In the rows, zero is written as 128.
Each row of T is roughly a mix of the hidden directions of one of 4 groups; some rows fit no group.
T (143 x 13):
[[151  76 114  96  86 117  99  95  86 149 144 152  89]
 [122 118 156 120 121 115 130  69 127 119  50 165 105]
 [172 186 168 134  88 159 148 147 124 110 148 110  89]
 [ 96 156  61  95 140 124 157 110 100 137 152 118  78]
 [141 127 108 136 152 127 152 175 102 145 196  72 144]
 [135  85  93 156 204 130 156 153 115 130 109 100 146]
 [173  93 153  87 137 159 153 114  91  79 100 155 120]
 [ 79 158 116 151 127  85 125 133 185 170 146  96 151]
 [161 131  49 142 138 137 143 109  91 126 158 148  85]
 [173 175 181 122 101 167 169 156 126 125 150 105 121]
 [149 104  81 151 182 162 158 133 115 172 136  86 117]
 [ 98 169 132  95  95 101 113  86 120  96 114 177  88]
 [134 109 119 146 170 128 162 168  93 157 176  86 164]
 [147 101 171 141 155 163 135 196 125 124 124  76 149]
 [110 177 151  99  64 120 105  93 134 123 145 166  97]
 [ 96  65  91 134 146 106 101  96 126 171 118 140 171]
 [157 145  74 135 138 162  96 152 112 104 165  97  75]
 [167 104 132 108 138 164 127 129  81  74  93 158  86]
 [161 179 131 128 114 119 109 128 107 138 137  39 120]
 [141  97 170 124 183 156 162 147 161 141 140 166 170]
 [164 164  76 137 185 147 156 111  92 118 146 116  99]
 [119 121 138 140  75 128  76 132 178 121 103 177 165]
 [103  62 145  91 140 113 150  99 143 127 108 189 140]
 [ 90 158 118 156 103  88 121 118 180 175 161  99 150]
 [ 68 167 111 141 142  88 136 150 191 141 144 109 142]
 [134  70 114 154 185 130 147 164 132 139 102  88 164]
 [ 86 115 152 108  99  72 154 107  98 142 103 176 156]
 [ 96 162 159 118  68  95 103  93 167 147 138 157 141]
 [180 178 121 152 142 152 112 163 102 102 151  74 135]
 [124 123 103 128 159 140 156 175 112 131 196  72 132]
 [127 182 173  96  65 145 107 105 136 131 159 149 114]
 [ 79 136 182 123  88  88 104 122 169 133 118 151 163]
 [107 132 181 135 175  95 178 146 132  96 123 173 146]
 [136  68  85 114  67 125 102 101 171 129 127 116 118]
 [119 169  57 116 109 105 135 107  92 172 157 138 107]
 [104 161 114 114  79  86 110  66 152 139 126 169 116]
 [155 117 117  84 100 135  92  80  77 140  95  93 149]
 [199 159 125 133 113 173  97 100 121 132 160 119  88]
 [144  78 164 127 151 151 153 135 186 143 131 155 180]
 [181  79 136 114 121 172 121 104  72 114 104 152 113]
 [126 116 110 153 163 134 150 181 106 155 181  85 164]
 [101  79 144 158 164 150 168 162 127 120 137  66 132]
 [113  86 153 160 181 156 172 154 116 126 134  76 132]
 [124  72  99 154 194 122 149 166 109 111  99 113 139]
 [125  95 139 146 122 146 154 160 161 166 152 184 182]
 [150 161 141  96 161 110 121 109  61  87 111  90 112]
 [114 110 155 123  94 123 116  71 146 142  59 122 170]
 [ 86 135  77  88 161 125 171 102  97 127 128 121  81]
 [ 89 159 111 159 124 113 117 152 159 188 171 102 160]
 [ 72  90 143 116 146  96 163 164 108 125 102 140 180]
 [181 159 104 142 108 171  93  94 146 141 164 122  85]
 [138  95  81 167 202 130 158 151 110 136 127 105 138]
 [152 139  85 126 206 159 162 113  93 124 124 108 113]
 [ 97 113 162 151 116 103 171 151 172 161 138 174 168]
 [109  93 116 133 163 153 157 178 126 126 187  94 163]
 [104 145  97 155 100  85 142 166 151 114 177 124  75]
 [161 130 101 107  97 164  91 115  67 162 120 116 168]
 [139 157 125 124  70 103  94  80 138 135  85 171 104]
 [ 99 140 156 173  87  74 106 161 158 126 156 151 152]
 [143  57  70 146 170 148 151 139 105 143 131 127 146]
 [ 98 133 180 139  95  75 100 163 159  98  92 123 128]
 [117 190 183  99  74 137 107 107 145 134 146 135 108]
 [155 167 111 114  60 108  87  98 139 139 134 175 122]
 [165 124 166 184 104 118  94 154 138 159 122 131 185]
 [ 87  90  80 131 182  93  83 122 116 140 113 142 148]
 [ 95 137 138 166 152 108 168 175 168 109 160 172 108]
 [ 84 138 127 108 148  90 127 103 108  73 104 190 130]
 [120  95 146 160 171 158 174 152 114 125 151  65 114]
 [157 104  74 105 129 167 139 115  74 106 141 158  87]
 [158 189 170 105 126 144 167 154 142  80 142 115 103]
 [169 120  99 126 157 191 151 147  79 128 160 115  98]
 [ 63 105 135 111 140  89 167 162 122  97 113 153 166]
 [120  65  98 157 191 134 152 166 108 131 119 117 147]
 [191 154 111 133 126 162  88  90 137 122 137 119  70]
 [177  91 132 110 123 170 125 110  81  89 100 159  95]
 [162 138 130 109  88 132  95  92 109 152 101  60 159]
 [ 90  85 156 103 152  96 172 145 122 120  84 130 176]
 [ 89 131 131 165 144 103 161 160 181  98 149 162  88]
 [195 142 116 132 142 159  84  90 130 129 118 112  73]
 [165 123 183 152 141 132  92 180 156 113 123 116 178]
 [109 133 173 133  81 105 106 120 183 165 136 124 179]
 [149 130  96 104 142 104 133 157  66  78 172 137  97]
 [165 170 170 133  92 175 163 167 115 114 136 116  97]
 [ 90  97 129 149 178 167 163 166 133 112 146  77 119]
 [158 180 116 110  71 116  83 100 144 127 132 170 104]
 [184 152 106 149 114 166  82  95 135 156 153 113  87]
 [110 114  94 140 135 153 147 175 128 137 206  95 150]
 [ 92 148  83  80 135 122 149  98 119 106 118 119  60]
 [118 130 139 146 181 127 169 181 144 108 173 175 113]
 [126  61  87 161 177 115 144 164 118 125  97 109 131]
 [156  82 150  98 141 148 146 125  84  82  75 152 114]
 [140 117 106  81  92 120  93  78  73 138 100 100 126]
 [ 97 146 164 126  60  82  95 117 172 135 117 142 130]
 [108  68 139 106  96 113 129  82 154 133  84 163 160]
 [ 97  86  68 122 101  91 131 113  97  93 159 158 133]
 [ 74 163 122 144 131  80 132 142 178 160 153 100 160]
 [154 184  97 110  76 110  88 103 131 144 142 170 113]
 [109 130 214 111 133 140 120 159 152 122 107  99 169]
 [152 106  90 163 201 142 157 161 105 127 130  94 131]
 [ 65 125 134 108 165  79 160 160 147 102 109 133 162]
 [103 103 140 109  87 121 119  80 115 164  75 155 171]
 [108 123 144 128 102 125 113  76 147 119  55 176 108]
 [180 191 154 121 121 165 145 137 152 106 147 106  86]
 [137 176  91 144  78 106  99 132  92 114 135  76 102]
 [125 169 139 105  52 123 103  98 132 126 151 164  92]
 [ 96 178 113 126 153  80 124 119 200 127 148 103 131]
 [180 147 110 137 152 156 129 185 103 120 189 112 137]
 [120 119 106 129 173 155 150 179 118 133 196 100 156]
 [120  91 179  98 145 118 147  87 135 132  79 155 176]
 [165 190 175 122 115 138 154 145 146  99 120  96  86]
 [120 173 181  87  66 132 103  97 151 129 129 140 125]
 [151 124  94 148 156 178 151 156  87 147 171 112  83]
 [179 174 175 136  88 168 149 149 113 136 153 103 109]
 [ 95 105  69 140 140  71 130  98 123 113 100 172 113]
 [115 118  80  95 107 113 101  98  67  98 113 142  85]
 [137  96 158 173 122 136 106 167 148 146 132 139 204]
 [190 176 166 132  98 169 142 132 131 123 137 101  87]
 [135 102 193 112 161 127 161 117 152 148 108 144 188]
 [123 146 141 113  88 129  98  84 160 100  77 168  87]
 [149 169 110 121  71 101  86  96 132 151 115 182 130]
 [103 157  84  94 139 143 155  85 110 122 135 141  59]
 [134 111 127 138 181 149 162 172 106 135 184  86 151]
 [ 62  99 136 127 148  94 162 166 133 142  98 126 177]
 [164 193 145 124 116 162 144 150 144  88 147 121  76]
 [144  58 148  94 129 183 131 141 119 132 123 127 181]
 [113 179 161 104  60 129 106  97 145 144 154 151 105]
 [121  66  96 134 155 110  84  89 110 171 106 130 156]
 [162 127  71 119 129 148 109 163 103 117 189 112  88]
 [ 90 127 141 111 194  96 190 152 137 128  95 123 126]
 [165 163  97 143 122 141 119 180 107 138 191  91 117]
 [152 119  85 103  79 152  78  96  88 150 113  97 135]
 [123 155 100 105  72  99  85 101 144 137 104 185 135]
 [127 131 146 117  87 125 107  71 148 115  76 184 107]
 [186 173 155 137 109 169 127 139 121 112 120 107  67]
 [108  75 157 122 166 132 160 124 195 126 127 171 125]
 [117 140  75 140 137 133 110 143 125  85 153 127  47]
 [147 142 113 108 108 166 128 134  74  94 168 168  78]
 [ 73 134  86  85 130 129 143  87 130 110  97 156  81]
 [114 102 168 129 105 112 148 110 139 144  90 168 202]
 [119 170  95  92 152 121 146  81  96 132 106 145  67]
 [103 153  89  87 132 121 152  80 108 119 113 135  60]
 [203 143 127 131 113 161  92  83 120 129 140 118  83]
 [128 133 156 125  96 110 101  87 150 109  51 156 102]]

In each list below, four rows fit none of the groups, and each other row fits one group, some only roughly. Which are they? Name them in the order they come.
- j_372: [109 163 134 168 174 121 151 180 152 108 160 125  80]
- j_796: [145 114 101  88  95 139  89  83  67 133  94 118 144]
- j_885: [170 102 171 170 140 146 105 187 140 112 110 154 161]
- j_393: [146 179 105 130  93 140  93 124  90 164 135  67 114]
- j_69: [115 108 154 150 140 122 170 172 189 150 162 161 155]
- j_332: [135 121 115  88  91 140  95  80  79 165  92 110 154]
- j_705: [120 111  97 156 194 144 198 141 126 125 150 138 149]
- j_718: [121 156 182  94  49 136 101 121 136 126 138 145 108]
- j_630: [214 153 123 151 134 159 107 111 120 117 151 115  87]
- j_623: [141 103 118 116 173 186 150 157  67 102 150 145 125]
- j_714: [106 150  81  93 123 104 158  91  98 131 125 107  64]
- j_829: [176 179 176 122 103 173 153 150 140 122 132 106  95]
- j_709: [101 107 153 138 165 160 168 157 111 132 153  75 177]
 => j_885, j_705, j_630, j_709
- j_279: [112  63 132 142 138 113 115 155 122 163  85 156 182]
- j_67: [124 128  84 128 129 104 127 152 136  89 174 117  51]
- j_341: [115 121 131 143  93  99 115  80 136 150  51 165 123]
- j_513: [111  83 164 133 102 114 151 111 166 155 101 171 181]
- j_571: [ 84  88 109 160 121  98 170 159 182 152 118 152 117]
- j_282: [119  84 147 129 181 149 150 162 137 141  95  74 164]
- j_966: [164 122  81 140 177 174 160 126 102 158 161 100 121]
- j_844: [119 123 100 127 165 132 139 145 109 155 209  80 136]
- j_348: [117 140  68 122  85 132  87 101 109 103 112 102  77]
- j_281: [133  91 123  92 129 170 134  98  81  86 107 140  76]
- j_778: [116 123 157 137 196 126 166 161 157  79 138 159 113]
- j_842: [109 147 100 111 122 146 157  89 126 110 132 107  41]
 => j_279, j_571, j_844, j_281
- j_597: [126 151 181 105  99 128 103 128 179  74 117 162  99]
- j_626: [135 176 172 116  85 129 174 139 149  85 115 116  87]
- j_825: [145 161  96 104 107 127  90 110  69 141 126  67 110]
- j_950: [167 161 108 127 124 137 101 136 126 119 158  47  90]
- j_681: [121 128 180 144 144 132 190 166 155  96 134 149  82]
- j_285: [ 66 161 146 131 143  86 140 134 186 153 161 113 125]
- j_888: [115 180 181 117  86  97 105 103 159 117 140 151 166]
- j_619: [153 127 157 129 185 170 150 146 138 150 124  72 172]
- j_152: [175 176 158 116 118 149 138 125 135  75 124 119  68]
- j_109: [120 151  90 143 141 120 126 176 121  96 180 144  65]
- j_728: [126 188 119 144 150 120 117 137 120 106 139  71  62]
- j_410: [128 105 104 147 221 126 157 141 149 138  96 135 140]
- j_92: [ 99 126 182 137 155  97 121 149 172 126  86  89 167]
- j_732: [165 154  82 151 165 162 155 120 100 157 176 114 102]
 => j_597, j_681, j_285, j_410
- j_954: [137 134  74  82 110  94  91  79 113 119  89 136 105]
- j_71: [ 82 120  91 106 173  98 172  95 109 131 121 136  80]
- j_652: [133 179  95 138 137 120 115 156  99 125 169  88  67]
- j_635: [129 124  90 121 152 117 128 155 122  78 170 128  53]
- j_319: [140 136  69 145 122 116 123 168 116  82 181 134  85]
- j_503: [ 78  89 109 127 143  91 113 114 102 157 101 150 189]
- j_512: [116 142 159 166 164 103 171 167 176  87 148 144 121]
- j_301: [165 122 134  96 134 165 138 132  90  58 122 166  95]
- j_432: [155  91  79 126 121 178 140 144  79 130 164 142  90]
- j_726: [ 87 181 111 138 133  93 130 147 173 137 187 118 153]
- j_960: [115 108 157 114 164 160 131 164 149 122 123  61 179]
 => j_954, j_71, j_503, j_960
- j_388: [ 91 185 119 148 114 113 147 153 187 148 172 109 138]
- j_507: [162 115 111 148 170 143 148 192 108 138 176  93 142]
- j_679: [143 103  74  96 120 112 111 131  90  85 157 118  72]
- j_82: [160 180 188 148 121 167 172 161 130 115 129 125 114]
- j_467: [171 158 122 131 183 152 115 149 101 102 153  76  97]
- j_947: [149 104 183 166 115 162 113 161 169 111 155 141 170]
- j_684: [154 125  69 137 159 172 156 121  87 149 173 132  99]
- j_297: [ 84 121 107 107 132 126 158  67 118 120  84 149  75]
- j_493: [149  91 134  69  98 108 119  94  77 134 107 133 171]
- j_31: [111  91  57 155 132  96 104 108 107 176 134 153 134]
- j_687: [105 188 139  87  82  95 125 112 153 143 174 145 139]
 => j_507, j_82, j_31, j_687
- j_631: [108 158  69  72 115 115 140  93 113 122 147 145  80]
- j_648: [120 119 171 141 121 131 121  93 144 102  45 141  91]
- j_818: [138 160 149 165 170 124 164 188 153 103 172 126 129]
- j_276: [156 169 107 143 135 120 137 184 122 123 200 101 108]
- j_883: [118 125  80 151 160 108 172 175 132 128 192 114 126]
- j_449: [ 98 108  91 124 148 129 113 166 115  91 153  88  63]
- j_998: [158  87  99  98 127 141  99  80  94 156  72 112 130]
- j_76: [168 104  69 122 155 178 154 117  86 139 159 141 118]
- j_278: [130  64 154 148 129 136 167 120 139 154  88 156 181]
- j_701: [169 161  97 132 124 113 115 158  93  94 167  74  98]
- j_995: [131 123 184  96 147 136 136  89 120 182  91 114 173]
 => j_883, j_449, j_998, j_278
- j_841: [ 76 154 103 158 108 105 125 137 173 178 166 106 151]
- j_618: [101 115  95 116 155 162 154 172 134 108 201 108 136]
- j_151: [107 157 150 149 136 117 143 176 186  87 153 157  90]
- j_924: [100 152 155 166 164  96 173 178 149 122 159 159 129]
- j_532: [156 135  64 137 173 178 120 120  91 159 140 110 112]
- j_329: [121 123 146 115  93 108 119  70 142 109  64 164  93]
- j_80: [177  81 144  99 146 162 131 117  70 102  98 150 123]
- j_835: [137 193 113 134 109 126 110 150  79 148 155  78  96]
- j_855: [ 88 130  82 137 130 102 131  96 104 127 158 203 115]
- j_65: [163  93 133  84 120 160 134  88  68 101 103 139 102]
- j_270: [ 99  90 156 133 105  99 150  97 155 115  80 162 179]
- j_666: [106  79 133 124  65 108 134 108 148 167 106 160 169]
- j_625: [ 70  92 165 123 155 116 180 161 139 101 119 146 158]
 => j_151, j_532, j_65, j_625
- j_257: [166  67 128 135 138 160 133 177 119 120  98  73 129]
- j_265: [175 136  89 124  91 153  81 109  91 127 122  75 144]
- j_672: [140  98 145 100 135 153 145 139  66  75  94 167 111]
- j_387: [170 167 132  97  74  99  92  90 135 120 119 164 107]
- j_927: [145 176 150 131 168 123 151 186  93 129 179 114 139]
- j_748: [ 77 129 118 160 114  79 124 136 142 188 143 109 173]
- j_248: [158 119  81 171 181 150 155 161  97 129 163 111 114]
- j_620: [ 81 100 173 136 157 132 163 186 105 128 143 107 160]
- j_157: [168 169 120 122 112 168  96 158  97 110 178 100  94]
- j_538: [ 87 181 112 157 144 100 124 160 188 154 144 103 132]
- j_981: [137  92 178  96 125 170 132 118 163 140  81 173 148]
- j_894: [ 80 119  96  93 160 111 161  92 129 121 142 133  63]
 => j_620, j_157, j_981, j_894
- j_600: [108 147  75  98  94 127 149  99 115 125 166 106  66]
- j_946: [154 197 129 129 111 141 150 142 118  71 136 101  81]
- j_101: [145 131 110 144 186 128 153 172 132 132 201 105 141]
- j_552: [122 154  80 138 109 115 110 154 112 121 170  99  55]
- j_789: [187 135 116 107 140 169 116 112 104  73 143 151  83]
- j_389: [111 103 136 148 136 138 153 154 132 121 132 221 163]
- j_68: [162 186 114 135 146 143 106 138  67 115 138  76 111]
- j_607: [144  93 101 157 205 145 136 160 126 109  87 110 119]
- j_447: [101 182 113 119 152  81 129  91 117  91 100 151  86]
- j_451: [125 144  74 115  96 122  65  93 105 150  90 101 135]
 => j_946, j_101, j_607, j_451
- j_688: [121  75 141 140 151 191 138 173 151 144 140  90 156]
- j_747: [159 152  81 158 110 143 104 143 103 128 169  61 133]
- j_498: [155 125  89 130 142 134 112 158 153  84 176 101  68]
- j_105: [176  85 145  98 134 154 123  99  76  94  91 148 110]
- j_495: [101 132 157 162 139  94 178 168 177 115 149 168 141]
- j_680: [185 152 114 145 108 175  83 107 118 134 143 129  73]
- j_315: [183 174 144  91  97  98  90 106 138 105 124 165 117]
- j_750: [142  92  96 150 199 133 155 159 111 122  95  89 117]
- j_649: [ 94 143 112 168 155  79 142 151 175 149 143  86 163]
- j_165: [107 114 167  96  79  94  97 130 147  87  74 141 124]
- j_102: [120  62 111 153 177 108 174 151 114 133  89 139 143]
- j_756: [ 97  75 141 125 114 133 140 101 164 148  94 191 158]
 => j_688, j_747, j_649, j_102
- j_584: [194  98 137 104 128 159 115  82  97  97 104 144  97]
- j_632: [ 71 143 144 157 135  69 162 139 159 103 119 143  89]
- j_246: [128  88 102 158 199 112 176 154 124 128  93 115 127]
- j_850: [118 114 162 121 111 130 124  76 144 100  55 162 100]
- j_214: [158 157  93 137 157 116 131 175 116  88 155 127  63]
- j_566: [136 189 114 137  91 107 104 125  94 140 129  58 111]
- j_999: [179  93 115 108 153 175 109 112  86  93 105 149  95]
- j_760: [ 67  99 128 111 167  95 157 165 123 108  97 144 165]
- j_12: [ 92 142  90  95  89 143 135  78 134 109 129 159  71]
- j_378: [ 69 136 174 106 114  77 103 153 151 105 113 127 164]
- j_662: [148 159 134 115  69 106 110 117  97 132 107 201 142]
- j_258: [112 148  59 158 137  96 138  98 108 137 159 171  95]
 => j_246, j_214, j_378, j_662
